In the rows, zero is written as 128.
Each path below is one point turned by a fixed rotation once a step. After each direction that follows a path, write how fast that rotation turns it, in degrees each step (0 if it stays still).
Each turn is a multiple of 5 degrees from 10 to 175, or 0.
Each row of a path follows its step; steps can be skipped.
Rotation 1:
step 0: [129 119 134 128 136 120 131 127 127 125 126 120 139 127 126 136 129 131
 132 130 131 137 118 114 127 122 135 118 128 118 136 133 121]
step 1: [129 122 130 131 131 127 135 131 122 123 118 132 144 138 127 135 137 126
 135 128 128 124 127 114 129 134 124 121 126 132 127 143 131]
step 2: [128 126 120 134 131 142 128 128 140 117 123 132 134 130 130 122 137 131
 132 127 133 123 116 125 134 129 116 126 124 125 127 141 129]
step 3: [127 117 113 137 137 141 122 133 127 130 137 132 133 125 123 123 121 125
 126 132 127 130 116 131 128 125 132 125 121 125 126 140 127]
step 4: [123 133 117 141 128 133 122 133 115 127 131 130 135 133 125 121 120 121
 123 122 121 129 134 129 133 127 128 119 131 124 134 134 140]
step 5: [123 133 118 134 135 127 122 126 129 112 136 125 125 129 124 129 133 121
 126 118 133 135 128 131 131 125 124 124 135 126 127 120 145]
step 6: [134 130 115 128 140 125 129 130 118 129 125 119 125 126 126 138 131 120
 121 123 134 138 123 135 128 122 128 139 128 133 120 125 135]
step 7: [139 137 129 125 124 132 123 136 117 124 120 129 131 119 133 142 127 128
 118 125 128 133 132 135 128 124 122 140 135 125 130 136 132]
step 8: [124 141 130 124 119 133 125 130 129 114 134 131 123 123 132 146 131 130
 122 133 127 127 125 138 118 136 134 131 127 128 127 131 130]
step 9: [123 141 127 130 118 135 119 133 129 129 126 114 127 130 126 139 132 129
 129 128 122 130 127 129 126 129 142 133 116 131 120 123 119]
Directions:
[129 127 130 128 128 126 132 126 131 130 131 128 127 129 129 128 126 128
 126 128 130 126 135 132 129 125 125 125 125 130 128 128 124] -> 0
Rotation 2:
step 0: [124 121 128 120 129 124 120 117 129 134 138 127 124 128 129 132 119 127
 122 133 125 121 132 129 125 140 124 115 135 120 130 132 136]
step 1: [129 128 127 127 117 132 124 118 135 141 130 139 122 128 120 125 127 135
 128 117 128 126 131 131 131 119 126 135 129 131 121 120 134]
step 2: [124 135 123 123 137 121 129 128 122 135 136 125 132 134 127 134 135 139
 138 119 121 132 130 128 136 135 129 121 138 124 131 125 134]
step 3: [120 128 128 129 121 124 118 125 118 127 125 137 119 123 118 124 129 129
 122 128 119 113 128 130 126 131 121 124 137 124 130 127 123]
step 4: [131 125 131 141 133 124 124 121 132 136 131 135 130 139 121 121 125 139
 135 120 123 136 129 137 126 129 128 132 125 121 128 124 123]
step 5: [118 139 130 123 134 128 124 132 122 136 132 136 121 134 131 124 121 126
 129 131 121 128 130 125 134 137 124 120 125 122 129 135 140]
step 6: [124 128 137 129 122 138 125 117 127 131 136 135 131 129 113 134 121 126
 124 124 124 125 125 135 128 128 120 138 136 132 133 130 128]
step 7: [133 130 127 128 134 126 127 122 129 131 130 132 118 138 130 130 134 133
 127 111 121 141 123 134 129 130 127 115 130 133 134 128 132]
step 8: [117 124 129 119 138 137 127 131 120 129 123 128 127 128 122 127 121 135
 128 122 115 113 127 127 131 128 119 125 129 128 123 128 131]
step 9: [131 118 132 124 128 123 121 114 128 134 129 137 133 130 127 139 124 131
 127 126 125 131 130 143 121 123 128 124 127 116 134 126 125]
Directions:
[131 128 129 128 127 127 129 125 126 129 126 128 128 125 123 131 127 126
 128 132 131 124 125 129 125 131 126 126 128 127 132 125 129] -> 125
Rotation 3:
step 0: [118 124 126 129 133 127 128 117 135 124 132 120 125 134 122 139 125 123
 122 133 115 133 120 129 122 120 129 137 116 134 137 135 122]
step 1: [123 134 119 113 128 132 119 130 132 125 125 120 125 140 120 129 120 121
 132 125 126 129 124 124 131 141 123 132 119 134 138 129 121]
step 2: [121 125 111 130 130 125 125 131 141 121 116 128 124 135 133 119 132 126
 118 130 128 119 125 132 128 129 117 138 126 137 131 126 118]
step 3: [136 127 120 130 121 119 131 153 133 121 121 122 127 132 131 131 123 123
 121 118 129 128 128 136 131 132 125 131 131 131 137 122 126]
step 4: [131 128 116 138 129 128 126 139 129 126 129 131 142 129 147 121 128 122
 135 125 121 115 133 135 130 127 132 123 137 131 133 128 126]
step 5: [128 120 129 135 127 123 133 135 119 125 133 117 123 125 142 129 124 130
 125 121 109 128 133 127 134 115 139 123 131 130 129 120 129]
step 6: [126 120 117 124 132 132 127 128 126 132 139 128 138 129 130 141 134 124
 135 129 111 133 132 125 128 127 141 114 119 129 130 124 129]
step 7: [126 124 125 116 133 132 129 118 121 136 118 119 119 133 132 121 138 135
 134 132 108 131 130 126 132 131 128 123 119 131 130 125 128]
step 8: [127 121 117 120 129 127 137 127 139 138 121 134 121 135 123 139 134 131
 127 134 118 145 126 137 127 129 123 134 123 132 126 128 126]
step 9: [134 132 126 127 131 131 129 129 127 132 115 127 131 140 129 124 128 126
 135 126 123 141 125 138 123 144 119 138 131 129 138 139 130]
Directions:
[132 129 128 129 128 130 128 129 124 124 129 130 132 130 126 126 128 127
 125 126 128 128 131 130 131 124 125 127 130 130 126 125 124] -> 45
Rotation 4:
step 0: [132 117 118 129 122 124 131 121 124 123 128 125 129 128 126 114 125 122
 128 119 131 120 139 121 131 122 119 134 119 125 128 129 112]
step 1: [119 125 119 122 123 119 123 131 120 122 131 123 122 128 136 123 124 123
 126 132 140 124 137 125 129 124 122 122 128 133 116 146 130]
step 2: [131 133 126 124 127 115 126 128 118 137 117 129 121 136 144 126 123 128
 128 129 137 124 125 135 122 120 142 122 130 131 126 130 125]
step 3: [130 137 122 128 132 115 128 123 138 133 120 134 131 138 135 126 131 121
 136 116 118 119 128 129 124 120 124 124 130 119 127 127 116]
step 4: [130 138 129 128 123 131 130 121 126 126 126 134 131 121 120 122 126 125
 136 119 127 111 136 120 135 130 127 123 135 119 119 142 126]
step 5: [130 125 132 132 120 127 129 114 114 132 121 131 125 126 138 116 120 128
 135 137 130 130 133 114 128 128 126 131 127 124 127 136 138]
step 6: [125 140 122 117 133 114 118 128 125 130 128 131 134 130 141 126 121 124
 133 146 123 130 124 123 126 125 126 131 122 125 126 129 134]
step 7: [137 141 126 120 126 119 128 127 128 132 120 130 139 124 131 139 120 137
 130 126 127 114 124 130 137 127 129 138 125 126 123 125 119]
step 8: [127 123 124 136 128 119 129 117 124 129 125 132 129 124 133 130 129 139
 127 116 119 120 140 125 139 130 117 141 132 127 132 133 129]
step 9: [124 135 119 129 131 122 123 132 118 134 134 135 127 118 126 118 132 134
 125 134 132 126 145 122 133 122 129 128 128 128 136 138 138]
Directions:
[129 128 129 126 127 126 127 130 131 134 128 130 124 129 127 127 130 134
 126 124 124 126 128 130 128 128 127 127 130 128 127 128 130] -> 70
Rotation 5:
step 0: [126 132 133 131 124 119 127 128 133 118 117 119 125 124 135 128 138 127
 135 123 126 132 132 134 122 124 127 116 130 119 130 117 140]
step 1: [131 132 130 125 125 131 127 120 123 127 125 117 125 122 122 122 133 127
 127 120 129 122 112 138 134 120 125 122 125 132 117 124 137]
step 2: [131 140 127 118 132 129 128 130 121 117 128 133 126 125 111 126 128 135
 120 127 127 128 118 125 131 122 138 128 132 118 125 123 127]
step 3: [133 138 136 128 119 119 126 131 140 126 141 133 134 129 126 119 123 128
 119 128 127 124 127 133 131 125 134 132 139 118 135 130 129]
step 4: [122 136 135 138 117 139 125 126 129 123 141 133 136 139 128 134 125 128
 135 127 129 130 120 132 127 128 132 125 137 138 132 127 131]
step 5: [132 123 132 137 120 136 127 130 128 120 133 130 131 134 118 132 130 139
 138 133 129 121 130 122 112 119 122 125 124 122 123 129 129]
step 6: [124 124 120 133 124 123 133 128 127 130 134 128 132 136 133 128 125 126
 116 124 136 118 128 126 118 118 121 136 127 125 110 125 128]
step 7: [119 132 114 135 119 126 135 121 128 120 122 130 129 133 140 131 128 135
 118 137 130 131 121 127 131 128 129 135 118 125 133 119 124]
step 8: [135 132 134 137 121 126 124 121 136 133 116 127 129 132 121 133 131 129
 119 132 133 121 128 124 137 132 122 134 114 130 137 132 129]
step 9: [123 134 135 127 131 120 133 127 127 126 123 119 128 141 113 138 119 119
 123 130 125 132 128 123 126 135 123 131 127 138 124 131 124]
Directions:
[123 132 125 129 130 131 130 128 123 126 130 126 127 128 128 129 126 127
 130 133 128 129 127 126 129 129 132 127 128 130 127 126 128] -> 140
[126 129 126 127 131 124 128 134 131 128 131 129 127 128 131 130 127 125
 127 129 127 130 127 129 127 128 129 132 128 122 126 127 127] -> 100
Rotation 6:
step 0: [135 140 126 129 122 133 136 109 141 130 115 123 132 124 126 131 124 134
 122 135 117 132 128 129 118 128 126 125 119 130 132 130 135]
step 1: [116 136 124 125 128 130 127 116 128 142 121 125 127 126 133 132 129 122
 117 139 113 126 133 133 126 130 139 139 133 129 138 125 132]
step 2: [116 131 131 118 123 111 133 127 133 122 123 123 132 127 133 123 129 127
 127 134 127 133 144 125 122 133 136 140 132 118 130 128 140]
step 3: [127 122 116 114 123 113 131 138 134 127 134 126 120 116 119 128 124 125
 129 136 130 125 142 129 125 125 130 131 139 130 138 134 124]
step 4: [135 123 135 112 125 121 131 133 131 125 125 128 133 121 121 122 124 120
 128 133 137 128 137 129 133 130 114 127 124 140 141 116 125]
step 5: [136 127 128 121 121 129 138 124 135 130 119 142 125 118 122 125 129 124
 136 135 120 118 125 123 124 136 117 125 115 139 128 131 128]
step 6: [118 136 133 121 127 145 127 120 133 137 118 146 124 124 132 128 134 119
 131 134 126 125 130 130 127 122 122 138 127 135 125 119 124]
step 7: [125 138 125 118 124 132 132 127 137 131 122 133 120 125 140 127 136 131
 137 123 128 126 132 134 119 123 126 134 126 119 121 122 149]
step 8: [126 132 114 123 125 127 125 133 129 136 126 135 119 118 124 126 132 137
 124 116 135 122 134 137 124 119 138 139 131 123 141 123 134]
step 9: [136 128 139 124 125 126 127 135 124 124 124 122 125 118 124 120 136 133
 120 123 137 124 137 122 115 127 135 124 125 124 143 114 134]
Directions:
[131 128 130 127 124 126 126 125 125 128 129 124 127 123 128 124 124 129
 129 127 133 124 128 131 129 126 129 127 127 129 127 129 126] -> 70
[130 131 128 125 129 131 128 123 129 130 130 129 130 129 133 129 125 128
 132 127 126 128 127 126 127 131 132 131 128 130 126 127 126] -> 65
[125 128 130 130 130 129 126 127 128 129 127 130 132 130 126 126 128 127
 126 127 132 130 130 130 133 126 129 133 128 130 130 124 124] -> 155
Rotation 7:
step 0: [124 126 133 128 121 127 127 127 117 139 133 119 123 131 119 127 118 127
 115 133 130 130 137 124 132 135 133 123 121 139 109 131 125]
step 1: [127 120 131 126 125 127 119 124 121 123 113 138 132 129 120 119 128 136
 130 128 125 135 111 126 122 118 135 132 118 128 116 127 135]
step 2: [123 134 132 135 122 122 140 135 132 138 126 146 130 125 123 130 120 127
 137 128 133 130 127 140 128 144 133 130 127 135 120 119 124]
step 3: [115 132 121 126 118 128 120 127 116 128 134 126 121 129 131 113 118 129
 134 120 127 125 135 123 124 122 128 143 122 132 124 119 120]
step 4: [126 128 131 134 125 133 121 119 138 134 116 132 128 135 122 130 111 138
 134 124 131 140 130 130 135 126 112 128 126 136 124 134 134]
step 5: [123 130 129 135 128 127 140 145 127 125 114 124 118 125 125 118 131 134
 136 125 128 140 129 127 122 131 134 133 118 134 141 127 126]
step 6: [130 127 122 136 114 126 129 120 126 141 138 132 130 134 133 121 127 133
 119 134 121 135 129 132 135 133 126 145 133 139 138 130 130]
step 7: [125 137 134 144 129 139 132 126 120 119 127 126 124 131 127 123 113 134
 121 135 125 125 122 131 129 119 121 125 110 124 134 131 127]
step 8: [135 132 134 127 138 136 129 131 127 129 129 146 115 129 134 127 136 139
 126 128 114 146 134 130 126 136 127 131 126 131 124 131 131]
step 9: [121 129 123 128 132 121 130 129 112 128 130 133 128 130 137 126 124 124
 132 138 133 119 136 133 125 136 133 135 118 135 136 145 138]
Directions:
[131 124 130 129 128 129 131 132 126 127 128 131 130 128 130 128 131 125
 131 124 130 126 130 129 130 131 131 132 128 132 130 128 127] -> 110
[127 129 130 126 132 132 123 128 130 126 130 127 127 126 130 129 126 128
 128 124 126 128 132 130 129 128 125 127 125 130 126 129 124] -> 85
[131 127 130 131 126 130 128 127 125 125 129 128 128 131 127 129 124 127
 124 125 131 128 130 124 131 123 128 128 129 127 126 128 130] -> 110
Rotation 8:
step 0: [136 128 129 127 133 123 126 127 133 131 133 136 135 129 120 121 137 135
 118 128 139 135 131 122 132 132 125 120 134 126 135 131 130]
step 1: [126 126 130 127 126 121 118 140 129 131 126 136 126 136 122 128 135 132
 124 126 136 129 129 124 135 123 129 133 141 129 131 132 140]
step 2: [125 131 132 132 122 129 125 132 131 135 131 141 132 134 115 125 139 123
 122 132 133 137 125 131 129 129 135 127 128 128 118 131 133]
step 3: [134 134 134 131 123 128 117 131 130 136 128 127 120 122 122 122 137 121
 122 139 131 135 132 121 134 124 130 135 131 132 124 126 129]
step 4: [122 134 130 134 129 134 127 124 121 137 127 125 129 130 128 127 134 125
 123 135 143 135 143 122 130 127 135 126 135 126 126 131 132]
step 5: [120 129 132 123 137 126 118 126 131 129 126 133 121 133 120 123 135 131
 128 133 134 135 140 120 124 131 135 128 131 139 132 129 122]
step 6: [133 134 127 126 129 127 118 126 121 123 130 132 130 126 115 124 132 135
 115 121 137 130 133 122 127 125 140 124 131 128 130 129 128]
step 7: [124 126 129 135 128 125 119 129 127 136 137 136 124 127 124 130 132 139
 124 120 137 131 126 121 127 122 130 133 133 141 125 132 132]
step 8: [127 129 134 140 131 132 129 140 130 131 133 135 133 121 115 125 134 123
 120 122 129 133 135 126 121 129 130 132 131 133 128 133 134]
step 9: [130 119 129 132 127 130 124 134 130 127 133 129 115 120 121 125 137 118
 125 127 144 135 131 129 126 123 128 133 136 129 127 127 125]
Directions:
[121 127 128 131 130 129 126 126 130 131 129 131 126 129 131 129 129 130
 130 125 125 129 130 131 130 129 129 125 127 126 124 130 129] -> 130
[127 132 127 126 132 131 126 122 128 126 127 125 127 130 131 130 127 130
 127 132 128 129 132 126 127 128 130 127 127 128 130 125 124] -> 55
Rotation 9:
step 0: [138 135 129 135 126 129 113 135 126 130 126 121 136 119 126 124 126 128
 134 118 133 115 124 136 115 122 128 127 128 132 135 120 121]
step 1: [119 130 133 130 126 124 120 135 125 125 129 116 125 124 124 141 127 132
 123 137 132 114 123 134 115 119 129 117 126 127 136 129 128]
step 2: [121 130 127 133 122 139 123 141 127 131 139 124 117 139 125 135 126 127
 126 127 130 120 122 126 125 119 130 126 138 126 133 118 116]
step 3: [131 127 121 131 129 128 128 131 132 136 128 116 137 135 120 131 140 115
 126 134 128 117 130 131 121 121 136 128 134 119 129 121 114]
step 4: [120 128 125 128 122 124 125 133 138 128 131 128 124 129 130 144 137 120
 118 135 137 123 128 125 128 126 142 129 130 121 123 141 120]
step 5: [122 128 118 128 122 130 134 133 140 129 133 127 133 143 136 133 130 118
 117 125 129 133 130 127 141 129 135 128 138 137 137 127 121]
step 6: [136 132 117 132 124 121 126 132 138 132 124 128 144 120 135 132 135 115
 120 115 130 126 134 129 131 133 135 139 129 128 130 124 127]
step 7: [125 136 130 131 123 118 127 131 131 118 124 132 139 121 139 138 127 125
 120 125 139 124 126 137 131 136 132 122 129 138 136 140 131]
step 8: [124 134 118 131 114 128 122 140 124 123 132 126 130 124 141 126 117 130
 123 117 127 130 122 134 127 130 126 130 130 140 139 120 130]
step 9: [132 133 135 138 126 125 122 136 125 125 126 125 146 119 127 130 128 123
 127 121 125 117 122 136 117 127 122 125 131 127 135 115 131]
Directions:
[127 126 124 128 128 128 129 128 127 132 125 133 126 129 125 129 127 124
 130 128 133 129 126 129 127 127 122 126 127 129 126 128 131] -> 0
[132 130 130 128 127 127 128 127 129 134 124 130 131 126 127 128 128 128
 128 133 127 123 127 127 126 129 128 133 129 129 129 129 129] -> 120
[127 126 128 123 127 133 130 126 129 130 128 130 132 129 130 129 131 127
 124 127 132 131 130 127 129 129 131 130 126 127 129 129 127] -> 40
Rotation 10:
step 0: [129 127 116 115 144 122 144 132 125 134 126 137 132 126 128 126 120 134
 132 127 124 127 131 130 131 123 120 140 123 139 126 123 135]
step 1: [130 135 130 133 141 119 123 123 121 130 139 132 135 138 127 134 132 128
 126 118 120 131 132 116 130 131 132 143 129 142 126 120 125]
step 2: [123 136 118 128 131 132 137 118 129 138 129 129 124 124 138 133 138 121
 127 123 119 142 129 120 130 121 136 131 128 124 117 116 135]
step 3: [131 130 116 122 122 138 121 120 122 136 127 136 127 127 135 138 128 127
 137 116 122 137 143 122 121 138 122 125 131 131 131 129 125]
step 4: [124 134 114 129 124 116 130 116 125 130 128 136 121 126 145 127 122 128
 124 134 132 126 138 126 132 140 126 127 116 134 127 133 139]
step 5: [126 139 119 135 138 134 128 130 137 131 127 144 129 128 123 134 127 119
 115 129 132 119 137 128 120 137 127 130 128 142 128 124 130]
step 6: [135 136 125 132 129 126 138 131 124 135 127 141 139 123 132 128 126 123
 136 128 127 126 117 127 123 126 124 127 119 139 133 113 144]
step 7: [131 127 129 128 133 129 124 126 113 136 122 135 129 133 133 126 138 119
 134 129 118 125 124 126 123 134 118 141 135 143 115 122 125]
step 8: [131 132 126 124 134 133 141 123 124 137 130 124 117 121 130 127 138 135
 126 124 113 134 132 124 128 130 133 139 117 140 127 133 139]
step 9: [122 140 127 120 136 124 134 121 125 138 134 135 135 130 133 128 130 128
 119 117 115 132 138 123 119 139 121 130 138 123 136 131 128]
Directions:
[133 127 128 127 128 132 129 131 133 126 129 127 129 127 126 131 125 130
 133 124 126 128 129 128 126 130 129 130 123 130 130 130 128] -> 140
[127 127 128 128 127 131 129 127 125 130 127 128 128 125 130 126 125 130
 128 130 131 132 128 129 126 129 130 131 130 130 128 136 127] -> 80
Rotation 11:
step 0: [133 129 126 116 130 138 134 129 132 121 112 117 134 128 110 126 126 123
 126 128 129 129 136 124 133 137 127 119 123 126 124 140 132]
step 1: [138 134 118 125 124 131 127 136 133 119 129 133 127 128 127 133 129 126
 118 131 119 120 136 138 123 125 129 138 127 117 121 144 120]
step 2: [129 131 138 133 129 130 120 131 135 134 128 126 126 124 128 127 130 125
 137 127 124 120 154 137 137 129 123 118 134 125 125 135 132]
step 3: [131 135 142 125 118 125 134 130 128 125 128 131 119 134 123 122 126 114
 124 111 137 125 136 118 132 131 129 133 127 119 121 134 123]
step 4: [136 136 121 134 132 131 143 134 127 131 120 120 138 124 123 128 128 135
 131 119 132 113 139 121 125 126 137 134 135 127 128 137 132]
step 5: [143 138 119 129 134 137 124 133 124 128 138 129 119 128 133 135 134 124
 127 119 131 124 134 135 138 142 131 129 131 121 136 132 123]
step 6: [133 133 134 137 133 125 125 132 133 131 124 127 132 132 123 128 138 128
 122 121 137 146 141 131 137 127 137 123 131 119 120 131 139]
step 7: [129 134 123 137 122 132 129 132 126 117 118 127 114 128 129 123 123 127
 129 126 134 133 143 122 122 122 134 138 131 113 137 121 123]
step 8: [132 115 119 120 133 134 128 133 118 137 125 127 134 124 116 121 127 131
 124 125 138 126 145 127 134 132 132 124 139 124 136 126 124]
step 9: [144 121 118 129 126 138 131 129 129 120 122 131 123 128 127 131 135 120
 115 127 130 132 127 125 144 123 117 129 125 116 129 134 133]
Directions:
[130 132 129 129 130 126 128 128 129 129 129 129 128 127 131 133 129 129
 124 131 124 130 127 133 129 127 128 123 126 124 128 128 127] -> 85
[130 129 126 123 129 126 133 124 129 128 127 127 129 125 127 128 123 130
 128 126 127 128 128 125 123 130 128 126 131 124 128 126 126] -> 95
